In the rows, 128 means zero.
One turn sends every row of this set to another row. A few are shown first. Where does it send the rows asked after them?
j764: [159 111 144 136 130 128 105 112 135 101 131 133]
j854: [157 113 145 133 126 126 108 111 132 105 130 137]
j340: [165 125 127 133 171 126 140 123 130 102 131 164]
j729: [124 121 122 135 142 117 117 130 133  96 133 138]
j792: [156 110 139 129 134 128 105 114 135  98 132 132]
j595: [152 130 139 133 149 118 124 108 135 109 131 174]
j73: [129 123 137 161 127 114 116 123 136 105 123 146]
j394: [168 128 141 144 138 103 154 125 132 102 123 122]
j797: [170 124 139 160 161 122 136 117 136 106 122 168]
j228: [129 116 131 157 144 115 110 129 139  91 126 136]
j868: [141 129 133 127 168 129 139 117 127 123 138 130]
j649: [151 124 131 126 163 120 118 113 135  96 135 167]
j305: [146 133 149 148 148 124 141 109 126 136 128 138]
j238: [142 124 151 165 141 109 156 131 129 104 130 131]
j861: [156 122 139 146 166 120 110 112 141  90 131 162]
j495: [148 122 136 149 179 128 127 118 136 105 131 117]
j409: [168 127 135 143 157 123 142 117 130 114 128 172]
j791: [169 127 142 149 141 103 149 125 132  98 122 120]
j280: [169 120 132 152 174 124 133 123 136  96 127 159]
j694: [153 125 151 170 161 125 129 110 136 118 122 128]
j196: [167 129 138 137 142 103 153 127 131  99 125 119]
j925: [155 113 140 126 129 126 108 113 133 104 133 136]
j384: [124 125 129 139 126 115 123 125 130 110 130 148]
j972: [169 126 139 143 146 102 151 129 133  94 124 116]
j327: [138 122 139 145 156 111 155 136 129  96 138 125]
j153: [157 125 145 152 152 117 115 106 139 102 127 172]
j30: [137 126 143 148 141 109 161 133 124 108 138 131]
j489: [142 120 145 163 153 111 150 135 132  93 134 122]

j228 moves to j73
j409 moves to j340
j854 moves to j925
Now these:
j153 moves to j595
j791 moves to j394
j495 moves to j694
j238 moves to j30

